| 171 | 141 | 193 | 172 |
| 179 | 150 | 204 | 175 |
| 155 | 134 | 144 | 104 |
| 136 | 177 | 127 | 144 |
| 133 | 172 | 124 | 145 |
=>
| 141 | 193 |
| 150 | 204 |

| 224 | 173 | 216 | 124 |
| 167 | 139 | 204 | 145 |
| 214 | 153 | 222 | 128 |
| 215 | 132 | 198 | 120 |
| 203 |  32 |  24 |  72 |
=>
| 173 | 216 |
| 139 | 204 |

| 131 | 144 | 145 | 106 |
| 159 | 210 | 132 | 166 |
|  87 | 166 |  97 | 172 |
|  50 |  86 | 190 | 105 |
=>
| 144 | 145 |
| 210 | 132 |

|  40 | 145 |  44 |
|  52 | 149 |  29 |
=>
| 145 |  44 |
| 149 |  29 |

|  54 | 189 | 230 | 228 |  98 |
| 211 |  42 |  96 |  78 |  96 |
=>
| 189 | 230 |
|  42 |  96 |

|  21 | 128 | 178 |
| 119 | 122 | 172 |
|  99 |  26 | 187 |
=>
| 128 | 178 |
| 122 | 172 |
---
| 134 | 162 | 136 | 166 | 176 |
| 140 | 181 |  92 |  77 | 133 |
| 123 | 132 | 134 | 148 | 209 |
=>
| 123 | 132 | 134 | 148 | 209 |
| 140 | 181 |  92 |  77 | 133 |
| 134 | 162 | 136 | 166 | 176 |

| 137 | 143 | 129 | 121 | 164 | 130 |  57 | 179 |  99 |  69 | 162 | 134 |
|  73 | 184 | 193 | 109 | 160 | 119 | 121 | 141 | 139 | 154 |  78 |  85 |
| 113 | 122 | 179 | 111 | 214 | 134 |  83 | 113 | 218 | 164 |  84 |  99 |
| 138 | 172 | 159 | 106 | 139 | 100 | 139 | 186 |  27 | 115 | 110 | 219 |
=>
| 138 | 172 | 159 | 106 | 139 | 100 | 139 | 186 |  27 | 115 | 110 | 219 |
| 113 | 122 | 179 | 111 | 214 | 134 |  83 | 113 | 218 | 164 |  84 |  99 |
|  73 | 184 | 193 | 109 | 160 | 119 | 121 | 141 | 139 | 154 |  78 |  85 |
| 137 | 143 | 129 | 121 | 164 | 130 |  57 | 179 |  99 |  69 | 162 | 134 |

| 142 | 134 |  96 | 107 | 151 | 163 | 116 | 105 | 110 | 102 | 163 |  97 |
| 100 | 222 | 114 |  59 | 201 | 151 | 179 | 105 |  77 |  58 | 178 |  61 |
| 146 |  92 | 131 | 148 |  94 | 112 | 101 | 139 | 146 | 159 | 106 | 153 |
| 143 | 108 |  83 | 133 | 133 | 166 | 116 | 110 |  93 | 124 | 157 | 119 |
|  93 | 223 | 166 |  68 | 200 | 128 | 172 | 130 | 146 |  64 | 172 |  79 |
| 144 | 115 |  80 | 133 | 113 | 155 | 142 |  99 |  75 | 136 | 126 |  77 |
| 119 | 124 | 156 | 144 | 118 | 107 | 115 | 135 | 152 | 147 | 110 | 135 |
|  99 | 205 | 182 |  53 | 176 |  89 | 160 | 144 | 131 |  61 | 144 | 116 |
=>
|  99 | 205 | 182 |  53 | 176 |  89 | 160 | 144 | 131 |  61 | 144 | 116 |
| 119 | 124 | 156 | 144 | 118 | 107 | 115 | 135 | 152 | 147 | 110 | 135 |
| 144 | 115 |  80 | 133 | 113 | 155 | 142 |  99 |  75 | 136 | 126 |  77 |
|  93 | 223 | 166 |  68 | 200 | 128 | 172 | 130 | 146 |  64 | 172 |  79 |
| 143 | 108 |  83 | 133 | 133 | 166 | 116 | 110 |  93 | 124 | 157 | 119 |
| 146 |  92 | 131 | 148 |  94 | 112 | 101 | 139 | 146 | 159 | 106 | 153 |
| 100 | 222 | 114 |  59 | 201 | 151 | 179 | 105 |  77 |  58 | 178 |  61 |
| 142 | 134 |  96 | 107 | 151 | 163 | 116 | 105 | 110 | 102 | 163 |  97 |

| 121 | 118 | 224 | 136 | 186 | 126 | 118 | 123 | 188 | 131 | 118 | 123 | 137 |
| 152 | 165 | 128 | 152 | 147 | 141 | 209 | 200 | 132 | 214 | 175 | 170 | 144 |
| 153 | 158 | 124 | 156 | 140 | 143 | 201 | 187 | 134 | 197 | 184 | 167 | 135 |
| 122 | 118 | 218 | 133 | 179 | 128 | 118 | 120 | 184 | 124 | 118 | 121 | 130 |
=>
| 122 | 118 | 218 | 133 | 179 | 128 | 118 | 120 | 184 | 124 | 118 | 121 | 130 |
| 153 | 158 | 124 | 156 | 140 | 143 | 201 | 187 | 134 | 197 | 184 | 167 | 135 |
| 152 | 165 | 128 | 152 | 147 | 141 | 209 | 200 | 132 | 214 | 175 | 170 | 144 |
| 121 | 118 | 224 | 136 | 186 | 126 | 118 | 123 | 188 | 131 | 118 | 123 | 137 |

| 157 |  92 | 158 | 125 |  56 |
| 127 | 126 | 127 | 134 | 124 |
| 155 | 125 | 140 | 161 |  92 |
| 154 | 120 | 142 | 154 |  77 |
| 157 |  89 | 160 | 121 |  55 |
| 150 |  69 | 179 | 100 |  32 |
| 136 | 126 | 129 | 152 | 108 |
| 160 | 126 | 142 | 163 |  88 |
| 161 | 102 | 158 | 156 |  61 |
| 154 |  77 | 166 | 112 |  47 |
| 130 | 125 | 124 | 144 | 114 |
=>
| 130 | 125 | 124 | 144 | 114 |
| 154 |  77 | 166 | 112 |  47 |
| 161 | 102 | 158 | 156 |  61 |
| 160 | 126 | 142 | 163 |  88 |
| 136 | 126 | 129 | 152 | 108 |
| 150 |  69 | 179 | 100 |  32 |
| 157 |  89 | 160 | 121 |  55 |
| 154 | 120 | 142 | 154 |  77 |
| 155 | 125 | 140 | 161 |  92 |
| 127 | 126 | 127 | 134 | 124 |
| 157 |  92 | 158 | 125 |  56 |

| 203 | 188 |  80 | 186 |  59 |  81 | 100 |  72 | 194 | 184 |  56 |
| 198 | 181 |  84 | 184 | 132 |  58 |  56 |  79 | 184 | 182 |  65 |
| 170 | 191 | 199 | 184 |  61 |  88 | 110 | 190 |  85 |  72 | 187 |
|  62 |  64 | 154 |  61 | 153 | 174 | 154 | 172 | 143 | 158 | 181 |
| 178 | 180 |  97 | 190 |  87 | 189 | 210 |  80 |  79 |  69 |  91 |
=>
| 178 | 180 |  97 | 190 |  87 | 189 | 210 |  80 |  79 |  69 |  91 |
|  62 |  64 | 154 |  61 | 153 | 174 | 154 | 172 | 143 | 158 | 181 |
| 170 | 191 | 199 | 184 |  61 |  88 | 110 | 190 |  85 |  72 | 187 |
| 198 | 181 |  84 | 184 | 132 |  58 |  56 |  79 | 184 | 182 |  65 |
| 203 | 188 |  80 | 186 |  59 |  81 | 100 |  72 | 194 | 184 |  56 |

| 122 |  76 |
| 215 |  70 |
| 116 | 142 |
| 177 | 200 |
| 122 | 186 |
|  33 |  54 |
|  91 | 111 |
| 112 |  57 |
| 106 |  68 |
=>
| 106 |  68 |
| 112 |  57 |
|  91 | 111 |
|  33 |  54 |
| 122 | 186 |
| 177 | 200 |
| 116 | 142 |
| 215 |  70 |
| 122 |  76 |

| 142 |  87 | 116 |  74 |  90 | 150 | 189 |  99 |
| 152 | 107 | 115 | 174 |  86 | 134 |  99 | 153 |
| 157 | 156 | 141 | 148 | 184 |  92 | 134 | 134 |
|  81 |  81 |  88 | 149 | 136 | 167 |  53 | 175 |
| 125 | 137 | 100 | 108 | 153 |  83 | 103 | 191 |
|  88 | 126 | 114 |  83 | 105 | 132 | 137 | 123 |
| 150 | 134 | 175 | 151 | 200 | 138 | 138 |  79 |
| 117 | 109 | 169 |  72 | 155 | 126 | 151 | 143 |
| 139 |  30 |  92 | 147 |  94 | 167 |  79 | 184 |
| 165 | 171 | 145 | 153 | 154 | 139 | 169 |  73 |
| 179 | 130 | 127 | 148 | 137 |  98 |  80 | 195 |
=>
| 179 | 130 | 127 | 148 | 137 |  98 |  80 | 195 |
| 165 | 171 | 145 | 153 | 154 | 139 | 169 |  73 |
| 139 |  30 |  92 | 147 |  94 | 167 |  79 | 184 |
| 117 | 109 | 169 |  72 | 155 | 126 | 151 | 143 |
| 150 | 134 | 175 | 151 | 200 | 138 | 138 |  79 |
|  88 | 126 | 114 |  83 | 105 | 132 | 137 | 123 |
| 125 | 137 | 100 | 108 | 153 |  83 | 103 | 191 |
|  81 |  81 |  88 | 149 | 136 | 167 |  53 | 175 |
| 157 | 156 | 141 | 148 | 184 |  92 | 134 | 134 |
| 152 | 107 | 115 | 174 |  86 | 134 |  99 | 153 |
| 142 |  87 | 116 |  74 |  90 | 150 | 189 |  99 |
